In the rows, zero is written as 128.
One turn sends every row of this set to another row. A few are shown first. Where does it send the rows asked after them?
bof: [106 126 102 132 136 164 148 170 144 149  96 139 114 135 104]
taf: [110 136 114 137 158 156 124 125 114 132  93 123 118  91 120]
Malu: [118 153 149 125 156 140 130 144 120 123  95 114 161 158 115]
ginu: [130 151 120 112 133 125 102 176 101 137 110 124 148 152 103]
dor: [145 145 122 131 139 154 117 147 125 137 136 146  83 113  81]
vufu: [142 157 140 141 140 159 142 123 127 112 125 127  95 118  81]
Dudud: [143 149 105 154 147 154 112 116 121 116 127 125  94 113 122]
gunez: [105 125 138 127 130 142 123 152 103 135 100 142 154 152 131]
fumez: [109 120 147 112 143 119 122 147 110 145 126 128 120 100 105]
Muput: [142 149 118 118 138 142 158 121 164 142 125 133 110 122 115]
kuz: [115 140 109 123 139 144 145 154 157 164 107 126  96 116 105]
Pag: [121 138 143 121 150 155 147 137 122 142 107 151 109  96  86]
Tiz: [112 136 106 136 157 156 117 131 114 136  94 120 115  91 116]
bubut: [125 154 149 145 146 139 130 146 126 139 119 154 117 176 132]
rara: [140 146 107 153 147 154 115 117 123 122 127 137  92 114 127]
redig: [119 150 114 130 140 148 155 138 159 140 101  97 108 122  96]
simu: [152 139 111 123 133 160 156 128 151 116 128 149 130 145 116]
vado: [114 127 123 122 130 141 102 160 102 127 104 114 158 151 115]
kogom: [134 168 137 140 128 132 123 155 107 112 115 111 135 173 106]
zateg: [108 137 104 136 135 168 151 159 142 125  91 108 125 140  93]
Topu: [139 160 124 139 144 139  95 159 123 127 122 111 123 177 106]
nir: [158 138  91 113 133 157 125 147 151 122 134 134 125 142 105]
gev: [126 143 136 150 120 144 116 141 109 111 125 125 133 176 126]
puzez: [112 128 151 114 144 120 128 137 110 126 120 101 130 105  96]
Mune: [128 134 123 143 119 142  99 158 107 132 130 143 125 169 128]
tun: [118 154 151 126 134 129 143 152 103 129 103 144 152 155 122]
zuzu: [130 144 126 116 148 156 122 146 120 127 108 112 115  97  66]
buf: [120 137 128 113 155 136 102 171 120 158 105 144 143 150 120]
zan: [122 139 155 145 130 122 133 133 116 124 147 126  89 130 110]
pon: [127 152 133 134 126 128 117 173 106 146 124 160 122 165 121]
paka: [129 137 138 138 131 121 108 146 115 128 151 111  87 127  98]
gura: [150 148 100 111 137 139 131 136 162 141 129 113 110 121 100]

simu goes to bof
puzez goes to zan
Topu goes to Malu
Now these:
vufu goes to Pag
Mune goes to vado
Muput goes to kuz
taf goes to rara
ginu goes to kogom

One turn sends every row of this set to another row. A few are shown first. Where does it send the rows asked after them?
Tuz: [130 133 136 115 123 171 149 127 118 124 110 130 116 121 119 138 123 106
 111 115 132 147 102 163 133 133 138 140 159  94 121 119]
noki: [115 132 133 167 136 120 116 144 134 145 133 128 120 123 159 148 144 137
 139 136  90 105 120 150 141  91 121 113 126 111 136 118]
bakib: [124 121 122 119 141 124 128 142 135 147 122  95 150 149 116 153 125 129
 143 141 133 134 139 166 103  93 135 103 144 113 124 170]
panof: [104 152 139 129 141 118 154 133 129 126 118 147 126 134 138 121 158 107
 112 102 100 111 143 149 111 135 114 135 123 127 166 118]
tov: [128 133 132 110 128 124 137 138 104 105 111 104 127 146 164 131 124 106
 169 153 120 158 101 134 140 130 141 111 111 115 114 136]
tep: [133 128 141 152 135 144 119 136 163 141 124 131 137 111 134 145 131  96
 152 140 135 126 116 137 112 156 120 111 150 125 105 100]
kete: [146 140 121 118 114 123 126 128 118 110 129  90 141 118 115 117 155 117
 118 136 156 117 111 159 118 147 153 110 121 165 122 155]
Ganud: [141 116 104 122 144 136 126 107 124 114 126 111 131 147 123 142 131 127
 113 123 149 136 107 131 121  94 156 112 106 121  91 154]
moni: [104 134 131 120 126 122 110 123 110 120 150  98 133 145 135 119 130 122
 134 132  95 132 157 154 144 117 151 148 106 172 123 131]
bib: [117 149 152 139 112 147 149 144 131 111 154 131 146 115 165 126 118 137
 136 128 137 127 142 150 118 131 111 112 136 143 148  84]
Soza: [134 140 120 120 111 137 155 124 133 121 104 121 127 121 101 131 135 128
 132 118 158 141 128 130 122 173 112 156 130 134 126 157]
deg: [132 150 141 117 134 130 141 137 107 111 112 105 128 152 144 121 133 105
 163 167 109 151 105 132 144 123 136 111 105 106 121 137]
bife: [107 141 157 153 108 135 145 149 130 115 142 127 143 116 161 121 119 134
 140 111 128 131 135 138 121 140 114 129 137 135 146  77]
pemo: [ 81 128 118 124 110 114 130 114 113 122 123 101 116 153 126 161 142 119
 135 142 122 108 156 136 114 125 151 153 117 139 138 149]
kef: [124 132 110 129 132 114 114 112 135 128 138 137 159 132 109 136 118 114
 117 113 133 105 141 178 101 148 123 135 158 133 148 135]
ritu: [128 149 132 158 104 100 118 161 148 148 106 115 126 123 132 108 128 112
 146 129 136 139 148 144 116 154 143 121 127 135 134 105]
mos: [131 141 144 106 132 126 139 146 105 113 107 101 123 145 155 137 126 111
 162 155 124 159  99 133 149 124 141 112 110 116 112 129]
Vubi: [135 142 142 118 140 129 139 136 109 112 112 116 130 154 154 131 131 106
 160 168 115 150 108 132 138 128 139 110  93 113 115 142]
kubon: [132 136 129 127 111 133 157 122 129 124 112 127 127 117  99 139 137 125
 129 117 155 136 118 136 128 174 113 160 131 125 114 156]
Maf: [110 122 115 126 112  91 131 127 119 117 129 133 126 113 161 113 148 138
 149 109 126 145  97 131 140 138 156 117 105 126 140 134]
redov: [130 135  99 126 125 126 129 116 115 114 122  86 125 146 104 111 134 131
 122 117 139 142 112 137 131  86 156 119 122 108 109 147]
Vitar: [142 127 120 117 127 108 118 152 133 143 131 103 137 166 124 152 122 135
 124 142 127 124 131 152 108 103 129 106 152 101 117 166]
lorin: [154 111 115 142 140 114 115 130 142 154 157 122 147 140 112 128 140 157
 109 117 116 123 130 131 120 122 101 129 128 132 137 148]
zanop: [115 150 161 147 108 133 152 147 122 115 159 136 143 116 163 129 119 136
 133 123 135 123 137 158 123 132 118 117 133 137 141  86]
dupib: [131 135 118 132 114 128 165 106 125 112 111 136 129 119  93 133 132 139
 136 124 151 129 125 127 118 163 114 150 138 132 114 153]
Zisaf: [110 142 135 116 149 133 153 125 144 122 120 154 136 127 139 136 157 103
 104 118 102 109 139 137 115 135 103 130 130 124 155 111]
bul: [131 143 109 161 121 130 130 138 101 122 110 134 124 127 161 133 132 124
 159 141 121 145 130 130 102  85 152 134 131 132  98 119]
gofed: [110  92 138 137 149 124 131 116 130 116 139 110 136 147 130 135 124 151
 128 129 121 134 128 166 109  74 134 128 137 126 151 115]
sesor: [105 141 129 109 127 149 124 114 125 121 130  97 101 158 117 176 146 121
 125 148 118  99 128 114 119 123 125 144 150 132 127 131]
Vin: [126 137 134 100 144 144 133 126 140 125 121 119 125 102 139 136 156 140
 144 123 133 145  79 112 148 121 134 105 129 132 135 110]
Kener: [112 139 119 125  99 135 139 135 122 146 140 109 153 134 140 139 126 127
 144 104 122 100 175 125 119 110 149 141 114 157 120 144]
nen: [137 151 114 146 123 142 131 142 111 125 108 128 127 121 148 139 134 126
 147 154 120 146 126 120 117  76 142 135 144 124  93 103]
Vede: [118 131 112 153 141 135 114 143 147 135 118 119 126 124 169 135 140 141
 144 142 101 118 141 134 126  90 117 101 120 134 159 119]
zife: [131 101 135 128 140 114 119 130 131 112 140 116 123 165 139 134 121 162
 106 131 120 127 126 148 112  82 127 127 141 124 148 109]
Ramav: [112 136 162 148 118 142 144 147 136 116 141 135 147 116 166 134 118 134
 135 116 134 131 134 135 119 140 113 125 129 142 139  78]
Kisit: [137 155 132 116 143 121 115 132 140 144 123 127 146 132  95 146 122 128
 100 117 144 109 141 170 114 135 126 135 153 147 150 121]
Tudo: [133 110 124 145 149 124 127 123 139 162 150 108 156 123  96 125 145 150
 129 114 117 132 136 148 121 109 109 131 125 136 144 150]
Nadul: [132 124 111 115 110 144 142 135 118 116  95 139 120 135 150 123 112 115
 107 114 147 158 143 158 110 146 156 137 118 126 144 141]
Gokan: [127 133 137 111 144 156 103 114 121 112 165 106 125 151 136 140 133 117
 128 137  92 118 124 134 143 122 125 138 137 162 104 119]
lomer: [136 144 126 128 115 125 165 117 125 119 103 132 123 120  89 135 134 145
 128 123 156 132 130 126 123 159 118 151 130 139 117 149]
dapat: [131 148 130 119 109 161 134 131 127 142 158 109 140 138 129 153 131 124
 138 105 112  85 136 110 127 110 126 137 152 136 102 129]
gumip: [146 134 123 115 111 126 128 123 122 107 140  94 148 110 109 125 157 112
 113 146 148 110  98 157 132 146 145 113 137 144 106 145]

noki goes to kef
dupib goes to Vubi
pemo goes to Gokan
Now these:
gumip goes to bul
ritu goes to Tuz
bakib goes to zife
Soza goes to mos

One turn sends every row of this set to another row. A few are shown first. Where does it send the rows asked after them?
Fenug: [135 116 147 123 115 138 118 129 160 139 123 139 123 116 145 125 159 149
 128 102 143 127 154 127 129 142 154 134 114 138 134 155 101  98 117 126
 108]
tugad: [116 132 134 145 149  98 131 139 111 126 119 123 144 144 153 126 106 144
 143 148 127 153 106 134 138 129 105 123 155 146 130 103 146 164 101 145
 110]
dipi: [124 125 128 154 138 115 117 128 126 157 137 111 115 103 137 107  90 129
 121 159 111 131 128 108 123 133  84 128 159 115 133 130 129 137 121 133
 113]
vokog: [164 145 154 120 133 152 131 124 153 136 139 148 120 151 113 134 136 153
 115 119 132 132 154 133 119 128 142 125 107 137 111 128 112  97 143 134
 107]
Rar: [130 117 134 130 116 146 126 125 152 162 147 136 130 134 123 111 140 134
 114 107 132 120 152 115 106 114 171 136 105 116 124 143 112  99 123 119
 128]
Sibov: [123 133 136 128 141 140 111 120 126 132 140 108 117  98 130 113  83 136
 135 155 123 147 127 126 122 140  84 130 172 124 132 121 139 123 131 138
 121]
des: [165 152 133 109 140 145 136 142 144 127 147 134 132 157  95 158 144 126
 113 116 128 126 148 123 120 128 154 122 105 136 112 125 117 121 134 118
 112]
tudi: [118 133 125 149 145 114 145 135 103 133 134 110 155 151 139 122 101 139
 128 157 127 152 107 129 119 130 101 125 145 129 124 109 144 171 115 144
 120]
fasiv: [104 125 139 153 142 124 142 128 122 121 132 108 153 124 154 121 105 144
 147 149 143 157 104 137 121 142 117 120 157 139 144 114 150 164 116 133
 137]
Rivig: [103 154  91 128 129 101 115 122  95 130 109 132 122 143 106 148 122 149
 121 125 113 116 122 141 146 134 128 127  95 106 102 119 126 139 122 100
 141]
soner: [138 130 141 125 129 136 130 143 164 118 133 130 134 110 126 150 165 140
 131 103 135 128 144 125 115 145 173 130 109 132 149 145 111 111 115 106
 119]
gife: [127 119 114 121 127 133 128 140 143 137 145 126 129 124 115 143 148 126
 122  95 126 122 143 114 103 128 184 137 103 119 132 143 114 112 102 105
 127]
muniv: [120 127 139 144 139 111 108 134 137 151 130 114 122  97 145 107  99 131
 136 157 112 128 128 109 136 128  83 129 170 119 141 122 133 133 117 138
 108]
gan: [117 127 128 130 146 128 104 120 121 141 139 116 100 104 132 109  75 131
 137 149 119 143 123 122 124 130  96 129 173 124 124 112 141 121 114 137
 118]
nagib: [111 175 131 119 132 113 113 130 129 112 102 136 152 125 116 150 145 160
 140 138 122 120 124 150 159 138 117 121 110 113 130 108 136 139 144 102
 140]
Sut: [ 97 111 113 150 140 113 134 127 101 131 132 107 137 131 153 120  95 136
 143 138 138 155 101 133 118 135 124 126 154 138 128 118 144 161  96 134
 133]
turon: [146 127 130  88 126 136 111 127 135 145 134 143 127 152 119 134 139 144
 126 101 129 127 151 127 130 111 146 139 115 134  98 128 108  90 112 145
 100]
lumev: [ 88 145 114 123 129  98 103 123 121 127  99 138 123 118 130 142 133 142
 149 116 135 111 122 147 168 137 147 114 120 126 117 119 132 135 120  87
 150]
bev: [157 141 128  89 139 125 118 147 141 125 134 138 127 151 109 160 151 124
 130 100 129 122 144 127 139 123 156 126 119 147 109 123 113 113 108 124
  99]
vanem: [101 153 109 131 117 129 128 118 114 129 116 113 150 124 112 143 132 141
 124 133 136 119 127 141 142 149 127 118 102 107 119 135 127 149 155  88
 165]

Rivig goes to lumev
tudi goes to Sut
muniv goes to Sibov
Now these:
soner goes to des
Rar goes to turon

One turn sends every row of this set to another row. A few are shown first. Where does it send the rows asked after them?
Rogo: [121 119 113 131 133 120 113 134 139 123  88 119  88 124 142 125 141 108
 127 148 150 120 117 122 143 108 131 135 136]
fovip: [141 126 107 137 109 166 137 129 140 143 131 136 146 161 104 106 166 113
 147 132 129 137 131 115 146 123 127 139 133]
fito: [138 136 118 158 139 124 120 122 144 108 116 162 106 152 138  92 130 115
 134 141 153 137 132 122 107 133 125 127 144]
Teb: [107 136 159  99 138 109 129 115 104 138 143 126 126 117 118 129 118 143
  98 113 127 133 145 110  95 139 114 117  98]
Vizug: [116 151 126 162 143 130 122 127 142 123 116 162 111 130 127 107 124 107
 143 137 134 147 127 100 105 120 116 133 162]
met: [120 127 160  96 128 127 122 126  98 149 146 113 145 131 123 139 116 130
 122 104 110 119 127 116 117 116 103 121  91]
Tusav: [132 130 163 107 142 126 150 119 118 151 162 128 148 130 128 129  96 144
 115 112 115 114 146 108 109 144 108 128 104]
keseb: [109 121 120 131 121 131 144 129 130 118  92 129  94 107 122 128 142 105
 141 129 140 116 116  99 144 100 142 141 145]
nof: [117 153 114 120 110 161 142 140 136 113 144 137 120 134 107 106 136 147
 125 146 139 128 125 153  99 129 145 161 158]
ger: [109 123 122 129 140 152 146 145 144 129  96 134 132 120 121 136 122 149
 124 126 101 128 142 116 158 129 156 150 161]
Vuz: [105 127 154  97 124 112 116 112 108 136 145 128 137 119 131 128 120 150
 106 118 132 128 145 122  98 134 117 103  93]
dod: [119 124 122 119 154 136 115 150 149 124 101 133 111 133 132 134 111 148
 115 144 109 128 144 138 147 130 148 143 165]
dulag: [102 132 112 130 141 158 135 151 156 142 110 127 134 118 126 138 112 142
 117 143 104 137 139 133 144 135 133 153 170]
kozon: [137 141 142 162 133 139 131 143 126 121 138 181 117 154 128 103 135 127
 152 134 132 138 146 122 116 136 135 130 155]
nusa: [123 124 157  87 125 122 112 119 112 157 150 115 141 129 133 136 118 138
 120 119 119 112 135 112 118 118 111 108  93]
Renov: [112 120 108 118 107 175 147 134 130 110 129 142 137 132 102 111 144 146
 122 128 126 125 126 139 107 130 157 157 152]
sona: [108 126 148 119 128 113 148 117 112 143 137 116 145 123 131 134 115 137
 108 108 126 139 152 126 134 146  94 110  86]
Kuda: [123 121 149 113 119 122 158 109 112 142 156 117 139 117 132 124 116 133
 109 114 147 110 133 114  97 143 104 128  86]
kem: [138 119 120 124 106 161 131 157 129 153 143 130 125 154 113 126 165 120
 146 148 131 128 140 146 159 126 132 140 138]
Vinag: [158 115 110 146 124 154 120 139 153 143 139 134 142 168 128 110 145 121
 148 144 137 127 133 141 140 133 125 141 135]
von: [124 122 159  87 130 122 131 123 106 157 154 106 133 121 118 143 120 132
 115 115 120 112 133 109 116 123 112 128  93]
Mano: [100 129 157 105 127 114 126 119  95 129 142 126 136 120 118 133 119 141
 109 102 123 138 142 128 102 133 109 114  93]
Pemuk: [110 143 123 137 119 129 129 140 131 124  97 115  96 106 133 129 143 122
 137 143 153 114 104 119 127 100 141 158 142]
vasi: [106 127 103 127 108 171 134 139 139 122 147 137 133 128 104 117 139 133
 128 143 135 138 126 154  95 132 134 156 159]
bebiz: [125 125 129 148 112 138 131 141 116 125 101 141  96 122 148 116 153 107
 141 138 157 105 105 113 126 107 133 144 132]
fiz: [133 131 109 155 117 156 118 136 147 154 140 133 143 149 112 118 158 103
 155 142 134 148 128 123 133 121 110 139 141]
ref: [126 166 135 167 143 119 132 133 142 117 120 159 110 136 126 104 128 129
 148 138 140 147 138 111 118 127 131 138 159]
danep: [129 108 110 110 118 161 123 145 137 112 139 130 119 139 117 120 129 142
 127 145 135 112 123 164 107 126 151 157 154]
gudul: [119 128 151 118 135 110 141 114 117 158 138 112 144 125 130 131 126 137
 103 116 132 133 149 106 128 148 100 115  82]
Gefuz: [119 154 124 133 142 150 132 154 153 144 103 121 132 130 129 131 124 156
 120 145 107 131 136 129 157 129 143 157 160]
Bofen: [116 125 145 110 116 126 165 112 110 134 148 116 136 119 138 125 103 124
 112 108 138 112 131 124 115 135  91 121  88]
mubuz: [104 135 118 105 112 162 143 149 121 111 123 147  99 128 122 111 135 145
 105 146 131 122 134 153 112 135 149 147 157]
mil: [129 132 160  96 133 122 137 115 121 146 159 133 143 130 142 123  90 142
 119 118 118 108 144 110 107 132 108 109 107]
detog: [121 118 146 103 113 120 151 109 122 142 155 117 137 116 147 126 105 135
 117 120 146 103 137 119 110 135 104 111  91]
mumeb: [143 144 115 146 111 147 132 141 146 151 141 119 131 151 112 116 163 115
 159 148 145 135 128 130 150 118 121 146 135]
Lifa: [126 137 161 106 136 131 148 119 110 139 152 132 146 135 135 123  88 133
 117 104 109 113 135 113 110 131  95 122 103]
vak: [101 129 113 134 127 139 129 138 141 132  95 118  99 100 135 135 130 106
 131 143 138 118 106 110 129 102 125 151 154]
nozol: [126 147 124 151 136 132 142 118 135 112 116 170 111 145 114  94 136 109
 144 126 132 145 140  94 122 123 130 125 153]
tomo: [114 122 147 114 126 111 136 113 126 151 141 121 149 121 144 131 114 148
 109 120 134 128 155 120 129 147 106 101  88]
fika: [118 141 129 139 142 147 135 154 139 144  84 141 116 132 152 124 127 141
 111 143 112 124 139 116 166 135 136 140 149]

ger goes to fovip
fiz goes to vak
dod goes to Vinag
Now these:
von goes to Kuda
nusa goes to detog
Mano goes to Lifa
mumeb goes to Pemuk
mubuz goes to kozon

